(in the rows, 128 means zero)
The rows of Z fall into a few groups, and each row is roughly a mix of its group's hidden directions; one row fits no group.
Z, 162 rows:
[[181 130 160 111  73 131 102 154 131 112  83 141]
 [145 143  92 145 134 118 133 128 169 118 203  92]
 [183 176 141 131 123 139 152 162 104 170 151 102]
 [150 123 134  87 174  84 140 156 150 163  95  96]
 [124 151  71  80 117  72 132 105 139 132 158 122]
 [184 113 117 144 138  87 162 106 101 171 124 163]
 [ 74 124 162 181 139 139 160 157 136  99 156 111]
 [120 111 148 175  80 103 138 145 164 184 123 115]
 [129 111  85 190 145 132  96 176 127 108 151 107]
 [119 143  83 119 177 145 102 159 116 125 128  63]
 [ 86 184  78 129  85 145 149 120 138  98 128 125]
 [164 169 176 134 134 102 176 113 104 170 137 138]
 [167 107 125 102  99 133 117 161 148 124 134  51]
 [140 119 105 176 138 111 199 144 124 158  97 146]
 [149 120  99 110 101 101 163  92 135  96 113 192]
 [ 83 107 160 160 139 138  88 128  80 151  86 139]
 [105 145 125 149 129 101  62 145  95 157 167 159]
 [120 123 138 167 195  89 164 118 131 119 166 107]
 [137 129 136 163  82 166 149  95  95 134 176 162]
 [165 142 185 146 106  86 135 101 101 170 118 112]
 [101 135 122 146  70 184  97 158 126  91 135 118]
 [174 101  99 179 145 114 138  92 132 128 135  75]
 [156 102  69  86 113 157  82 100 137 142 128 126]
 [127 128 168 151  80 190  99 139 130 115 111 164]
 [102 129 151 109 100 139  91 141  92 129  57 154]
 [126  64 100 138 149 120 136  72 102 154 144 155]
 [132  63  80 131  99 131 150 133  90 119 114  91]
 [140 134 156 174  79 139 102 169  94 134 110 165]
 [131 131  70 182 146 128 167  93 161 118 113 140]
 [162 123 139 113 168  81 105  79  94  90 124 137]
 [144 113 171 131 147 174 149 170 121 105  71 116]
 [185 113 100  82 114  94 138  88 116  99 114 148]
 [ 90 124 135 188 115 117 125  80 111 173 158 137]
 [192 147 135 157  87 113 139 113 170 149 156 148]
 [117 152 168  96  85 164 173 162 140 144 151 107]
 [134 103 142  89 105 156 120 100  89 110 164  70]
 [ 96 131 136 103  88  69  89 173 140 140 145 117]
 [157  95 162 123 125 184 151 179 127 142 125 164]
 [139 139 127 156 106  46 109 148 137 170 139 138]
 [183 100 145 112 142 182  99 100 141  99 101 116]
 [125 105 113 120 176 145 155 188 110 105  79 136]
 [109  97  87 163 148  89  66 125 113 125 150 113]
 [138 134 155  70 135 156 157 132 165  82 167 115]
 [143 141 118 114 124 223 120 107 143 142 111 128]
 [151 125 124  97 158  49 161 124 145 148 125 153]
 [183  94 111 152 138 141  97 143 177 107 167 120]
 [142 157 145 114 125 108 192 123 152 135  71  94]
 [172 110 126 157 113 134 115  88  98 118 159 191]
 [ 90 117 152 160 141 160  53 136 113 115 130 105]
 [115 157 151 107 133 146  99 107 141 161  66  80]
 [ 74  89 128 131 125 131  89 142 143  73  92 145]
 [109 133 121 135  84 196  82 145 101 110 145 145]
 [114 145 176 156  83 131 110 186 129 116  91 139]
 [132  95 148  86 115  72 143 115 130 177  93 107]
 [131 168 147 104 183  71 118 114 119 170 127 138]
 [114 137 106  93 169 148  65 117 146 124 145  81]
 [126 177 139 100  73 134 102 135 150 118 107 182]
 [119 127 136 160  83 189  98 121 138 150 105  83]
 [160 130 153  82 113 161  81  96 155  92 112 109]
 [155 134 146  63  79 168 119 136 104 110 142 108]
 [134 182 119  92  75  91 136  90 151 142 141 136]
 [ 74 115 150 176 130 110 103 114 153  82  93 127]
 [128 203 106 125 128 108 140 128 145 168 118  80]
 [114 150 179  74 125 123 112 154 133 176 129 167]
 [ 90 101 165 159 161 112 193 145 135 107 136 134]
 [121 167 115 117 104 166 172 133 188 162 126 109]
 [101 198  81 157 100 148 119 113 125 110 138 110]
 [ 59  99  98 151 133 125  99 104  87 143 152 133]
 [143  60 143 130 133 118  78 131  76 108 112 128]
 [143 197 103 106 148 118 136  93 160 130 151  88]
 [181 100  97 105  91 146 142 119 141 105 171  90]
 [110 116 145 180  84 178 108 145  89 105 111 129]
 [164 182 142 160  80 118 126 167 110 136 107 157]
 [128 175 165 128 152  95 151 110  91 173 155 157]
 [ 80 133 148  93  78 151 131 163 137 177 115 114]
 [171  93 149 107 139 170 141  85  98 129  98  92]
 [159 128 178  69 123 103 143 116 168 162 132 144]
 [134 137 145 108 188  84 176 113 151 160 152 136]
 [125 115 141 109  74 176  97  95 142 100 152  89]
 [123 104 104 130  61 172 142 108 157 102 114  95]
 [134  91 153 144 110  97 197 146 142 148 128 171]
 [ 75 117 141 173 103 179 118 148 148 117 143  91]
 [ 96 135 170 156  82 113 105 158 143 114  79 155]
 [131 105 175 162 145 151 162 136  78  81 147 125]
 [ 89 145 137 145 165 158  93 109 134 125 115  59]
 [105 133 170 110  83 103 124 164 104  84 166 110]
 [118 109 107 139 181 118 148 119 149 128 206 126]
 [121 162 137 124 171 138  63  86 137 133 122  88]
 [ 88 140  89 144 155 132 122 173 121 108  96  72]
 [ 96  87 145 144  75 168 116 120 106 121 144 176]
 [ 80  87  92 137 116 130  92 150 113 100  85 156]
 [ 69 102 143 115  72 163 141 101 134 141 147 151]
 [120 178  98 122 139  88 147 137  75 131 177 119]
 [101 191 154 121 174 106  93 130 115 158 154 124]
 [150  85  89 146 138 151 121  93 154 171 171 105]
 [ 95 190 167 119 168 152 152 116 135 139 152 156]
 [160 185  98  90 129 110 119 139 130  80 168 131]
 [119 108 120 135 209 110  93 131 147 121 163 101]
 [152 135 172 154  98 101  61 109 107 102 114 119]
 [ 95 137 150 118 179  90  84 138  79 145 128 149]
 [159 113 121 172 188 164 160 144 116 159 127 104]
 [163 139 135 137 112 134 175 146 105 108 179 184]
 [163 154  85 127 157  93 114 161  88 118 175 122]
 [128  66  73 163 114 129 121 121 157 115 128  88]
 [118 146 109  94 112 143 133  54 150 148 175 135]
 [153 139 165 103 149 171 169 105 109 170 131 169]
 [135 149 136 142  63 181 133 140 152 109 106  87]
 [134 140 148 166 173 170 155  85 117  89 125 158]
 [123 167 173 124 136 123 123 115 105  58 167 113]
 [107  98 114 115 124  94 134 144  53 139  83 121]
 [194 180 129 113 154 102 130 126 133 170 140 105]
 [154 132  79  88 156 124 157  80 126 161 164 118]
 [114 161 144  99 119 158  65 125 170 141 125  87]
 [144 114 123  97 148 120  81 161 145  64 102 155]
 [104 133 135 136 132  80 135  68 179  99 105 147]
 [121 180 134 158 155 117 134 109 154  66 155 156]
 [ 95  77  84 139 102 159  90 120 147  97 128 100]
 [118  99 107 189 121 141 106 100 133 148 190 143]
 [121 135  99 168 144 140 160 192 146 174 146 141]
 [171 109 151 129 143 139 160 147 142 133 129  49]
 [104 114 163 158 168 159  73 157 113 122 128 165]
 [202 127 151 141 148 121  99 146 146 130 178 148]
 [ 87 162  75 146 129 110 110 131 170 174 124 149]
 [156 133 137  77 133 148 139 159 160  84  85  94]
 [110 113 143 170 141 133 190 168  85 140 149 148]
 [148 182 137 114 124 117  85 109 126 156  81  83]
 [136  97 114 171  92 140  76 112 118 175 103 106]
 [127 138 193 133  95 116 170 157 158  93 109 145]
 [116 105 126 118 138 131  35 148 137  99 134 139]
 [137  89  90 128 126 155  94 140 155 188  88 130]
 [108 118 126 114 108 124  39 130 158 100 113 125]
 [139 110  85  97 164 147 149  76 122 132 181 115]
 [106 129 150 150 109 159 205 168 127 149 143 124]
 [ 93 191  79 152 107 136 138 150 122 121 110  92]
 [ 73 103 140  91 100 164 104 143 148 164 101 152]
 [111 158 173 108 157 111 110 118  97 155  63 132]
 [177  90 112 149 107  80 160 132 101 151 101 102]
 [184 102 129 126 148 106 141 157 135 131 134  56]
 [129 144 107 136  89 190 141 153 188 112 132 143]
 [112 138 156 178 110 173  67 126 110 114 154 120]
 [ 93  66  83 140 110 144  83 133 122 102 117 108]
 [100 109 131 131 129  90  58 105  86 145 157 128]
 [151 169  77  86 122 168  86 120 144 153 130 140]
 [114 118 141 109 148  96  70 161 158 113  72 126]
 [152 159 119 186 134  96 126  79 112 176 132 125]
 [ 78 114 120 112  78 138 157  88 105 165  97 134]
 [147  84 176 105 100 194 123 136 120 117 107 123]
 [128 122 115 157 171  73 133 154  72 138 152 153]
 [112 143 105 172 136 104 162 173 133 116 160 183]
 [189 116 109  96 126 105 173  98 136 110 112 168]
 [154 119 100 163 162 112 191 160  94 115 116 109]
 [169 112 142  88 158 151 137  93 129 148 191 117]
 [ 92 109 145 106 127 128  90 135  85 134  67 167]
 [120 100 186  94  94  85 161 143 131 141 119  96]
 [ 71 143 157 126  91 137 157 174 134 170 144 110]
 [118 115 123 190  68 147 131  87 142 153 148 137]
 [176 117 166 117 137 110 170 147  89 136  86  94]
 [131 112 110 184 103 110 121 138 160 164 188 110]
 [136 137 120 109 190  96 101  85 130 163 104  92]
 [168 143 114 110  80 147 146 132 195 101 109 118]
 [113 171 130 157 118 179  98 130 140 127 171  78]
 [157 165 143 141 167 137 118  86 128 184 137  87]]
In each list below, four rows fit none of the groups, and each other row fits one group, some only roughly. Which are they? Name them in the order they come.
  K225: [166 138 131 138 126 134 199  96 142 133 155  81]
  K876: [ 87 151 146 133 130 151 103 171  84 146  92  84]
  K378: [156 137 126 114 122 110  49  78 156 128 133 118]
  K900: [107 120  76 164 139 103  86  75 114 146 110 144]
  K187: [121 140 106  80 109 101 121 156 158 159 177 173]
  K464: [ 71 127 140 130 146 126 130 111 148  53 137 158]
  K676: [ 67 132 150 131 109 139 137 115 140 192 128  86]
  K405: [140 183 132  98 131  84 101  99 143  83 157 108]
  K152: [136 154 143  81 163 116  86  91 142 173  96 123]
  K253: [118 149 179 104 172 144 117  84 118 177 109 113]
  K445: [ 73  85 154 118 154 103  87 117 103  98 136 152]
  K981: [127 105 137 175 169 146 101  70 126  88 106 133]
  K936: [117 197 171 150 126  76 129 155 128 132 114 116]
  K329: [157 115 159 165 112  98 149 137  71 168 101 147]
 : K876; K378; K464; K445
  K667: [154 137 113 147  80 135 191 110 177 129 121 105]
  K395: [114 145 101 145 128  81 122  54 155 145 113 151]
  K67: [141 154 138 106  49 120  88 110 135 133 115 161]
  K302: [124 186 136 145 132  91 173 159 106 136 114  82]
  K775: [108 109 139 141 100 113 196 175  91 137 152 135]
  K304: [ 99 108 103 107 117 103  68 102 145 100 117  79]
  K335: [ 79  86 121 143  98  93  98  97 152 128  94 157]
  K435: [ 78 172 112 131  97 141 186 155 154 111 122 134]
  K926: [167 185 132 114  87  94  96 133 129 130  88 104]
  K103: [ 94 179 143 122 104 156 177 152 142 159  90 121]
  K44: [156 169 131 166 105 131  93  86 113 172 166 130]
  K432: [ 66 106  87  91 128 124  84 107 149 134 101 128]
  K725: [112 119 124  92 181 119 170 123 137  60 128 122]
  K280: [113 103 144 170 116 201 138 105 117 152 124 165]
  K873: [131 120 148 151 180 147  66 162  92 129 147 112]
 : K302; K435; K103; K280
  K176: [149 111 102 110 159 111 109 161 170 123 185  89]
  K419: [133 182 103 137  84 113 177 159 129 129  91 151]
  K908: [148 183 151 127 122  81 123 126 125 155 125 191]
  K869: [120 147 138 111 172  71 161 124  79 164 118 117]
  K552: [135 134 199 127  81 130 120 176 144 120 110 153]
  K323: [114 158 120 135 123  96 144 115  77 162 171 180]
  K684: [102 157 184  94 143 136 163  98 167 149 149 147]
  K298: [ 86 157 139 117 168 171 102 113 150 135 155  77]
  K755: [149 139  70 126 120 136 122 147 118  59 124 169]
  K83: [ 80 161  88  74 126 112 140 140 163 107 104 113]
  K7: [133 157  97 133 113  74 113  94  70 162 129 120]
  K788: [ 84  64 138 114 113 145 177 142 129  95 122 149]
  K339: [130 132 137  49 164 156  93 102 132 123 152 133]
  K307: [120  77  94 119 156 103 124  98 181 162 132 102]
  K601: [187 111 106 141 149 146 128 153 146 119 192 153]
 : K176; K684; K7; K339
  K359: [167 119  84  96  79  74  99 127 118 128 116 131]
  K760: [117 193 102 117 157 127  74 100 159 140 134 142]
  K78: [ 94 102 105 137  98 166 139 135 114  83 189 144]
  K573: [114 147 110 101 122 109 154 146 146 116 104 211]
  K753: [179 176 125 139 104 168 152  94 155 123 161 141]
  K358: [175 182  97 150 136 131 176 131  99 133 147 101]
  K81: [133 158 120 142 171  71 130 103 187 141 150 119]
  K970: [ 78 121  91  65 125 133 133 104 154 164 127 108]
  K146: [134 201 103 150 160  73 131 146 115 125 132 134]
  K591: [144 138 160 205 128 145 150 116 107  94 160 119]
  K542: [126 152 140 108  59 109  78 108 106 145 123 159]
 : K78; K573; K753; K146
  K916: [158 174 140 138  96 140 194 100 160 142 126 141]
  K842: [143 102 109 144 130 162 164 184 163 121 176 111]
  K417: [119 160 165 118 150 100  60 154 115 119 161 103]
  K603: [146 132 129  88 177 123 157 109 158  79  86 145]
  K994: [167 106  97 114 125  93 133  78 168 114  84 148]
  K921: [126 105  96 147  70 136 120 123 133  64 126 165]
  K332: [134 152 104 152  75 122 114 136 103 175  98  78]
  K857: [155 147 154 173 159 161 159 107 115 152 182 126]
  K956: [110 149 168 123 176 157 137 103 140 179 111 169]
  K175: [116 198 142 173 108 134  82 134 135 132 125  94]
  K588: [129 186 127 129  96 153 104 149 115  64 133 103]
  K352: [167 109 176 118  89  76 148 122 113 135 121 170]
 : K842; K603; K332; K352
  K578: [137 153  90 175 158  91 169 155 145 163 107 124]
  K825: [154 142 136 189 127 136  68 130 136 130 106  82]
  K331: [159 148 114 176 120 123  67 158 124 145 173 129]
  K481: [136  67 170 118 117 170 138 135  78 146 106 127]
  K174: [ 95 169  79 130  94 176 131 123 103 147 155 104]
  K880: [115 123 142 110 158 114 125  90  75 134  68  93]
  K738: [117  72 119  92 150 117 129 117 114 167  89 177]
  K362: [136 132  73 118 125 113 124 145  88 174 149  73]
  K780: [104  94 135 171 125  80 100 136 118 189 124 148]
  K58: [125 116 155 181 175 104 101 175 164 123 140 117]
  K705: [163 107 158  97 148 155 139 117 112 122 180  73]
 : K578; K825; K331; K880
  K286: [ 98  93 110 144 176  87 166 118 150 105  91 107]
  K520: [155 123 109 118  99  92 133 110 175 167  84  88]
  K138: [145 112  71 155  79 135 173 115 171 131 130 131]
  K763: [174 124  82 167 141 148  79 106 129 133 170 135]
  K142: [120 140 147 159  82 136 169  70 130 137 161 161]
  K559: [110 124 128  65 118  94 127 123 177  99  89 153]
  K929: [ 89  99 146 125 114 140  98 173 184 124 108  90]
  K965: [132 120 172 126 165 160 151  86 101 141  71 115]
  K366: [166 166 126  71 117 171 104 107 108 156 113 149]
  K732: [131 123  78 133 192 107 145  99 146  85 123 106]
  K259: [112 125 130 157  84 174 182 113 152 104 165 114]
  K178: [111 114  84 138 163 112 115 175 160 110  79 158]
  K796: [158 114 170 144 123 157  96  74 101 142  92  98]
 : K763; K929; K259; K796
  K287: [166 166 155 106 143 126 108  79  97 149  95 166]
  K291: [106 103 106 136  99 195 125  79 115  99 150 125]
  K246: [101 118 111 170  94 125 201 151 105 111 146 124]
  K116: [130 134 153 124 114 215 138 160 158 148 125 119]
  K166: [131 116 197  97 140 158 109 121 104 132 102 178]
  K446: [ 70 156  94 125  90 130 107 154  76 110 119 139]
  K229: [147 114  96 111 180  85  83 139 128 135  79 125]
  K94: [ 93 146 152 153 179 122 112 142  77  95 153 160]
  K65: [132 114 190  96 123 169 165 149 141 105 169 121]
  K276: [ 97 149 104 174 161 126 117  79 159 139 110  84]
  K766: [134 120 101 140  80 157 107 177 171 142  84 130]
  K569: [144 158 122 159 128  89 159 152 142  87 189 117]
 : K287; K291; K446; K766
  K549: [161 122 183 141 128 109 136 157  67 149 143  96]
  K389: [140 110 141 147 117 134 183  89  90 156 160  83]
  K71: [ 93 181 119 124 116 101 155  98  96  98 156 168]
  K733: [150 113 105 142 125  98  74 113 132  72 138  81]
  K13: [177 150 138 111 119  84  79 112 142 149  80 121]
  K30: [ 84 112 167 106 108  99 146 105 166 177  98 129]
  K851: [120  82 115 101 150 154 134 102 137  61 160 148]
  K804: [146 134 118 135  51 114 103 139 127 121 108 184]
  K940: [156 110 154 151 119 115 193 164 107 147 167 154]
  K2: [180 146  98 120 119 111  71 140 144 121  84  96]
  K460: [188 183 112 122 114  84 132 116 147 132 119  90]
  K295: [ 64 121 141  97 166 109 110 107  82 125 129  98]
  K971: [141 107 123 174 128 171 133 179 147 108 104 177]
  K196: [135  72 148 150 149 133 142  86 105 170 175 124]
  K749: [187 166 115 131 162 111  92 156 132  81 116 123]
 : K549; K13; K940; K2
  K394: [133 122 157 194 122 100 179 154 115 130  91 133]
  K557: [186 181 128 120 138 140  71 132 119 147 154 116]
  K499: [116 131  99  49 142 133  95 124 125  97 102 156]
  K859: [146 136  87 161  85 103 103 145 146 128 192 124]
  K597: [ 65 159  81  96 126  84 137 105 141 132 120 139]
  K582: [104 103 138 150 131 111  88  51  99 143 146 126]
  K470: [154  85 110 148 107  83 135 123 157 160  80  96]
  K267: [116 170 138 135 144 150 153 114 147 137 167  54]
  K485: [157  97  51 131 113 127 156 105 117 137 114 164]
  K580: [146 130 136  73  99 140 143 133 125 201 157 144]
  K621: [100 132 153 147 152 119  76 180 138 178 125 152]
  K577: [131  91 152 158 134  68 139  87 109 123 162 162]
  K61: [105 104 136 117 163 163  91 139 104 148  59 123]
  K160: [135 119 118 146 123 197  93 161  94  89 105 139]
 : K582; K577; K61; K160
  K860: [142 118 128  98 101 160 115 162 149 115 133 206]
  K257: [144 150 153 142 158 153 189 159 120 169 149  98]
  K486: [124 144 142 172 149 125 162 160 115 166 120  63]
  K365: [ 84  41 132 122  98 121 119 116 135 137 143 130]
  K572: [122 134  79 126 113 159 148 144 205 103 114 131]
  K907: [183 114 111 125 128 118  89 125 155 118 199 126]
  K759: [148 116 151  99 155  94 151  69 113 155 158  91]
  K934: [113  73 148 143 171 151 101 135 100  96 123 174]
  K931: [155 100 157 146 108 135 150  98  94 186 165 154]
  K533: [102 176 102 133 123 191 115 135 119  77 129 148]
  K914: [149  99 148 137 152  99 103 173 139  77  81 147]
 : K365; K759; K934; K533
  K123: [ 65  81 118 104  89 151 120 135 128 112 105 163]
  K393: [147 137 100 117 104 119  88 168 120  88  96 184]
  K266: [126 146  88  96 116  56  94 109 161 133 135 125]
  K301: [149  95 154 124  91 184 150 153 154  91 122  95]
  K442: [133 177 171 116 125 104 181 156 115 174 132 135]
  K348: [110 101 153 137 114 112 201 162  92 153 135 146]
  K649: [138 168  85 149 164  98 113 156 108 162  97  93]
  K125: [159 143 197 150 145 136 147 121 134 122 152 184]
  K554: [129 192 124 129  91 146 135 114 168 177 123  98]
  K504: [ 78  96 133 128  83  63 138 121 146 124 116 153]
  K6: [ 98 107 108 124  78  81 158 146 108  89 100 152]
 : K442; K125; K554; K6
  K360: [129 146 162 159 100 102 161  83  93 119 173 155]
  K472: [146 119 172 133  91 169 136 145  90 174 103  96]
  K864: [ 51 119  71 129 120 159 117 118 126 104 126 126]
  K693: [153 125 126 131  78 117 158  91 197 111 138 144]
  K256: [136 132 106 132 126 144 115 207 101  82  98 132]
  K633: [100 119 144  94 155 134  63 117 166  86 122 109]
  K172: [ 96 137 181 144 139 170 103 140 173 156 116  94]
  K498: [131 182 101 109 103 119 125  83 150 144 171  87]
  K615: [118 161 145  95  86 115  71 130  99 133 118 176]
  K415: [141  94 130 111 162  95  56 108 100 145 108 135]
  K568: [102  98 111 149 115 166 150  71 107 126 180 136]
  K145: [192 106 128 134 140 120 133 118 112  79 148 182]
 : K360; K472; K693; K498
  K565: [157 158 168  85 143 107 167 123  90 118 163  99]
  K805: [106 156 139  79 108 114 185  94 135 110  97 157]
  K678: [168 156 144 142 150 101 117 134 128 207 143 145]
  K137: [144 142  83 169 135  96  85  95 159 162 156 127]
  K701: [ 84  83 137 148 163 165 162 129 104 108 162 152]
  K128: [176 163 176 165 126 104 124 175 117 147 107 116]
  K536: [167  70 112  74 152 103 111 140  96 137 119 130]
  K687: [143  91 121  86 147 118 145 104 106 111  57 151]
  K263: [177 113 140 165 162  96  90 112 153 149 163 104]
  K848: [165 162 126 106 121 104 121  97 162  75 114 174]
  K315: [ 84  95 170 115  91  93 108 162 143 164 121 150]
 : K805; K678; K137; K536
  K530: [129 178 132 147  93 130  51 134 130 148 107 140]
  K212: [176 165 164 126 116 120  99 158 139 131 119 190]
  K803: [172  67 147  76 103 139 141 101 133 130 151 123]
  K319: [121 102 105 159 136 159 127 189  69 137 119 108]
  K819: [145 146 116 141 141 177 175 152 150 119 104  68]
  K770: [103 181 129 177 113 140  92 164 130 100 115  93]
  K696: [ 41 110 144 133 134 111 135 113 109 163 142 107]
  K293: [139 154 132  80 191 118 151 144 109 127 180 129]
  K613: [132 134 171 117 156  82 102 159 101 128 146 187]
  K930: [154 145 162 180  84 154 137 108 101 159 155 156]
  K427: [ 87 187 178 120 134 124 124 109 163 136  88 128]
  K235: [202 165 110 133 123  85 125 145 131 158 140 103]
  K986: [137 142 156 112 172 118 149 123 123 167 116 202]
 : K803; K819; K696; K235
  K802: [111 110 163 162 136 130 137 119  85 113  53 127]
  K330: [118 103 161 184 142 148 144  74 118 129 173 117]
  K949: [106 139 132 160 129  80 103 167 133  71 164 149]
  K699: [141 159 110 120 163 140 111 177 127 187  97  97]
  K403: [134 142 187 120  80 119 101 181 109 139 151 114]
  K510: [ 96 133 136 158 130 135 207 120  81 136 145 128]
  K177: [ 76 170 101  95 116 110 159 136 164 137 102  94]
  K829: [158 137 117 122  82  99 110  72 157 179 132 134]
  K279: [115 173 177 147 123 182 119 176 146 138 121 114]
  K913: [121 175 144 101  98 196 154 132 156 139 149 120]
 : K699; K403; K829; K279
